In the data rows, the value 128 means zero.
Each row belongs to one hidden group. There are 4 groups. Groups can overlap: rows of different groups may look alike. The first row asked about is in group 0, and each new group gets the next number.
The table:
[142 119 120 116 138 134 128 132 151 116  81 157 132 132 123 121 212   0
 124   0 143 134 123 142 159 196]
[140 119 119 123 127 133 117 128 148 153 114 107 141 138  99 129 126 176
 137 150 138 125 142 120  87  75]
[164 155 146 116 122 109 178 142 127 105 145 145 121 109 145 131 135  86
 122 103  18 136 134  23 164 151]
[116 122 118 140 134 133 130 130 108  94 146 158 146 135 156 141 107 127
 112 151  97  82 216  75 107  97]
[114 131 139 137 116 109 176 140 153 145 127  77 119 121 190 150 141 176
 139 146 139 111 136 126  94  75]
[121 123 122 130 117 145  99 109 139 114 145  94 114 116 137 119  97 108
 106 132 145 123 122 133  91  64]
[173 153 135 105 124 155 116 132 110  96 156 163 123 117 141 128 143 191
 151 159  94 186  49 167 150 148]
[143 146 144 105 110  83 161 130 109  95 120 108 127 129 117 120  83  42
  79 115 100  87 159  78  86  81]
[117 139 119 131 127 131 116 121 121 131 123 171 134 139 124 128 127 176
 139 158 136 183  37 160 164 184]
[108  91  90  96 100 131  82 114  79 150  31 147 112 120 127 121 134 168
 137 129 217  44 204 143 128 130]
[115 118 126 129 140  98 143 140 127 133 129 112 139 141 119 127 122 167
 123 158 160 103 161 140  96  72]
[123 123 136 142 142 118 141 138 150 135 107 146 126 127 116 118 129 167
 133 169 139  88 183 116 138 144]
[149 125 145 135 133 111 126 131 174 130 116  68 114 120 144 129 136 183
 138 147 133 125 147 123 158 124]
[102 143 146 165 128 139 116 126 129 169 143  77 120 117 130 117  95  39
 101 104  91 161  89 144 162 170]
[113 129 128 139 142 112 133 132 148 136 113 136 136 124 121 119 120 161
 133 157 126  92 188 105 141 144]
[109 116 116 132 127 100 128 119 137 111 101 124 120 119  99 114 112 144
 119 147 112  78 160  90 128 116]
[110 124 127 146 124 103 124 114 108  80 135 143  96 104 139 120 110 163
 122 150 138 113 122 122  94 108]
[115 110 119 126 137  90 154 132 174 127 105  72 136 134 115 123 130 160
 130 160 112  86 203  51 119 101]
[131 116 119 117 142 123 142 137 129 172 136 104 145 149 115 130 148 196
 144 153 171 225   0 240 177 209]
[104  96  82 106  54 165  56 113   7  45  21 255 116 124 144 128 125 130
 151 133 143 136  73 139 145 163]
[144 168 146 153 154 172 133 152 104 109 212 213 147 169 181 169 102  47
 102 134 174 106 248  94 200 218]
[178 174 166 107 143 102 175 112 138  97 120 172 120 116 158 138 158 100
 112  75  98 144 115 109 166 179]
[160 146 159 143 162 140 154 155 161 171 150  88 130 128 156 141 162 205
 156 155 123 185  63 173 105  87]
[ 95 114 125 134 113 116 108 104 108 119 132  85 115 123  81 104 117 157
 137 139 192 131  63 255  63  51]
[132 108 116 115 134  98 163 143 165 178 110  70 136 141 146 141 157  99
 138  84 133 145 101 164 149 162]
[124 139 143 146 129 138 126 124 179 135 119  71 122 112 141 121 149 188
 148 159 108 165  70 153 101  92]
[106 113 112 123 129 124 105 120  67 101 173 174 133 142 127 133  72  68
  85 125  84  76 202  19 145 161]
[107 148 111 139 139 239  26 110 123 159 162 113 137 139  67 113 117 143
 129 150 108 159  97 139 120 109]
[111 150 147 179 134 140 127 126 129 179 157  85 131 140 140 132 106  77
 110 127  90 187  51 159 143 169]
[118 120 131 144 140  94 151 139 156 184 107  62 126 133 116 133 138 163
 161 160 152  90 195 105 120 124]
[149 144 141 105 135  85 146 136 107 109 130  96 115 107 121 114 111  90
  96  90  77 128 102  92 102  86]
[167 164 164 144 165 118 171 154 165 135 138 170 131 134 185 152 150 195
 172 186 133 136 157 135 118 106]
[140 100  93  88 137 150 119 125 129 112 145 182 138 139  85 119 145 163
 166 162 118  82 229  52 100  83]
[155 148 156 140 147 106 163 155 147 127 130 154 127 124 183 143 138 171
 159 165 120 132 144 131  91  92]
[133 106 112 106 126  91 153 134 159 182 104  67 139 131 130 124 149 108
 137  78 135 144  95 160 153 165]
[139 133 148 125 135  99 152 140 143 106 118 155 116 121 166 128 135 164
 142 158 101 123 128 113  88  88]
[ 98 119 130 140 132 103 106 116  96  59 131 130  97  91 132 113 106 154
 119 144 132 110 117 118 107 113]
[146 116 115 107 121 163 117 133 100 188  80 150 154 155 138 148 158 192
 169 153 183 153  99 180 174 188]
[129  94  89  91 114 150  94 110 146 213  98  47 130 117  85 121 247   0
 180   0 160 100 162 133 173 202]
[113 114 133 138 107 165  88 128 134 110 133 166 126 127 137 138  78   2
  80  97 120 124 138 126 131 115]
[143 122 127 117 127 108 182 144 139  82 144 185 149 148  95 130 162 199
 170 159 162 117 170 140 146 154]
[123 119 124 135 109 153 104 112 125 110 140 131 136 137 121 125 109 131
 110 141 147 153  91 147 117 120]
[104 159 118 144 127 233  18  97 126 166 151 104 143 139  50 107 121 173
 130 159  91 180  46 168 137 145]
[111 146 150 176 140 152 122 129 130 174 146  80 127 129 139 147  96  63
 103 114 100 176  98 146 174 175]
[137 156 153 151 117 113 179 147 158 133  75 152 140 134  56 114 170  86
 117  43 103 114 175  86 106 104]
[147 150 140 111 118 103 157 133 138 110 149 108 112  98 119 115 125  74
  96  72  78 144  95  95 175 185]
[109 129 141 155 117 147  97 109  22 122 222 160 117 124 128 125  98 110
 109 137  99 141  92 122  81  77]
[160 121 135 114 125 160 118 124 157 145 101 139 123 122 152 139 122 148
 132 157 153 149 127 144 141 140]
[135 138 140 137 111  96 179 127 189  90 144 174 138 133  72 115 129 163
 123 146 140 109 150  96 122 111]
[107  78  74  76 114 143  92 103  56  84 177 160 108 121 166 130  86  78
  95 126 203  86 153 168  80  59]
[110 115 106 113 133 103 135 127 122 137 117  93 138 130 133 135 103 114
 110 133 115 122 105 133  83  62]
[119 108 118 122 138 131 130 127 108  93 146 153 136 137 149 140 107 150
 118 158 174 120 156 146 159 183]
Some rows of the table again, each followed by its group:
[123 123 136 142 142 118 141 138 150 135 107 146 126 127 116 118 129 167
 133 169 139  88 183 116 138 144] 0
[109 116 116 132 127 100 128 119 137 111 101 124 120 119  99 114 112 144
 119 147 112  78 160  90 128 116] 0
[129  94  89  91 114 150  94 110 146 213  98  47 130 117  85 121 247   0
 180   0 160 100 162 133 173 202] 1
[155 148 156 140 147 106 163 155 147 127 130 154 127 124 183 143 138 171
 159 165 120 132 144 131  91  92] 2
[160 146 159 143 162 140 154 155 161 171 150  88 130 128 156 141 162 205
 156 155 123 185  63 173 105  87] 2
[117 139 119 131 127 131 116 121 121 131 123 171 134 139 124 128 127 176
 139 158 136 183  37 160 164 184] 0
[113 114 133 138 107 165  88 128 134 110 133 166 126 127 137 138  78   2
  80  97 120 124 138 126 131 115] 3
[164 155 146 116 122 109 178 142 127 105 145 145 121 109 145 131 135  86
 122 103  18 136 134  23 164 151] 3
[167 164 164 144 165 118 171 154 165 135 138 170 131 134 185 152 150 195
 172 186 133 136 157 135 118 106] 2
[173 153 135 105 124 155 116 132 110  96 156 163 123 117 141 128 143 191
 151 159  94 186  49 167 150 148] 3
[143 146 144 105 110  83 161 130 109  95 120 108 127 129 117 120  83  42
  79 115 100  87 159  78  86  81] 2
[107  78  74  76 114 143  92 103  56  84 177 160 108 121 166 130  86  78
  95 126 203  86 153 168  80  59] 0
[121 123 122 130 117 145  99 109 139 114 145  94 114 116 137 119  97 108
 106 132 145 123 122 133  91  64] 0
[123 119 124 135 109 153 104 112 125 110 140 131 136 137 121 125 109 131
 110 141 147 153  91 147 117 120] 3
[116 122 118 140 134 133 130 130 108  94 146 158 146 135 156 141 107 127
 112 151  97  82 216  75 107  97] 0
[142 119 120 116 138 134 128 132 151 116  81 157 132 132 123 121 212   0
 124   0 143 134 123 142 159 196] 1
[113 129 128 139 142 112 133 132 148 136 113 136 136 124 121 119 120 161
 133 157 126  92 188 105 141 144] 0
[140 119 119 123 127 133 117 128 148 153 114 107 141 138  99 129 126 176
 137 150 138 125 142 120  87  75] 3
[132 108 116 115 134  98 163 143 165 178 110  70 136 141 146 141 157  99
 138  84 133 145 101 164 149 162] 1
[149 144 141 105 135  85 146 136 107 109 130  96 115 107 121 114 111  90
  96  90  77 128 102  92 102  86] 3
[110 124 127 146 124 103 124 114 108  80 135 143  96 104 139 120 110 163
 122 150 138 113 122 122  94 108] 2
[119 108 118 122 138 131 130 127 108  93 146 153 136 137 149 140 107 150
 118 158 174 120 156 146 159 183] 0
[111 146 150 176 140 152 122 129 130 174 146  80 127 129 139 147  96  63
 103 114 100 176  98 146 174 175] 3
[102 143 146 165 128 139 116 126 129 169 143  77 120 117 130 117  95  39
 101 104  91 161  89 144 162 170] 3
[110 115 106 113 133 103 135 127 122 137 117  93 138 130 133 135 103 114
 110 133 115 122 105 133  83  62] 3
[137 156 153 151 117 113 179 147 158 133  75 152 140 134  56 114 170  86
 117  43 103 114 175  86 106 104] 0
[ 98 119 130 140 132 103 106 116  96  59 131 130  97  91 132 113 106 154
 119 144 132 110 117 118 107 113] 2
[143 122 127 117 127 108 182 144 139  82 144 185 149 148  95 130 162 199
 170 159 162 117 170 140 146 154] 1
[139 133 148 125 135  99 152 140 143 106 118 155 116 121 166 128 135 164
 142 158 101 123 128 113  88  88] 2
[124 139 143 146 129 138 126 124 179 135 119  71 122 112 141 121 149 188
 148 159 108 165  70 153 101  92] 2
[ 95 114 125 134 113 116 108 104 108 119 132  85 115 123  81 104 117 157
 137 139 192 131  63 255  63  51] 1
[104  96  82 106  54 165  56 113   7  45  21 255 116 124 144 128 125 130
 151 133 143 136  73 139 145 163] 0
[106 113 112 123 129 124 105 120  67 101 173 174 133 142 127 133  72  68
  85 125  84  76 202  19 145 161] 0
[109 129 141 155 117 147  97 109  22 122 222 160 117 124 128 125  98 110
 109 137  99 141  92 122  81  77] 2
[178 174 166 107 143 102 175 112 138  97 120 172 120 116 158 138 158 100
 112  75  98 144 115 109 166 179] 3
[147 150 140 111 118 103 157 133 138 110 149 108 112  98 119 115 125  74
  96  72  78 144  95  95 175 185] 3
[160 121 135 114 125 160 118 124 157 145 101 139 123 122 152 139 122 148
 132 157 153 149 127 144 141 140] 3
[104 159 118 144 127 233  18  97 126 166 151 104 143 139  50 107 121 173
 130 159  91 180  46 168 137 145] 2
[111 150 147 179 134 140 127 126 129 179 157  85 131 140 140 132 106  77
 110 127  90 187  51 159 143 169] 3
[131 116 119 117 142 123 142 137 129 172 136 104 145 149 115 130 148 196
 144 153 171 225   0 240 177 209] 3
[107 148 111 139 139 239  26 110 123 159 162 113 137 139  67 113 117 143
 129 150 108 159  97 139 120 109] 2
[108  91  90  96 100 131  82 114  79 150  31 147 112 120 127 121 134 168
 137 129 217  44 204 143 128 130] 0
[133 106 112 106 126  91 153 134 159 182 104  67 139 131 130 124 149 108
 137  78 135 144  95 160 153 165] 1
[118 120 131 144 140  94 151 139 156 184 107  62 126 133 116 133 138 163
 161 160 152  90 195 105 120 124] 0
[115 118 126 129 140  98 143 140 127 133 129 112 139 141 119 127 122 167
 123 158 160 103 161 140  96  72] 3
[149 125 145 135 133 111 126 131 174 130 116  68 114 120 144 129 136 183
 138 147 133 125 147 123 158 124] 3
[146 116 115 107 121 163 117 133 100 188  80 150 154 155 138 148 158 192
 169 153 183 153  99 180 174 188] 0
[114 131 139 137 116 109 176 140 153 145 127  77 119 121 190 150 141 176
 139 146 139 111 136 126  94  75] 2
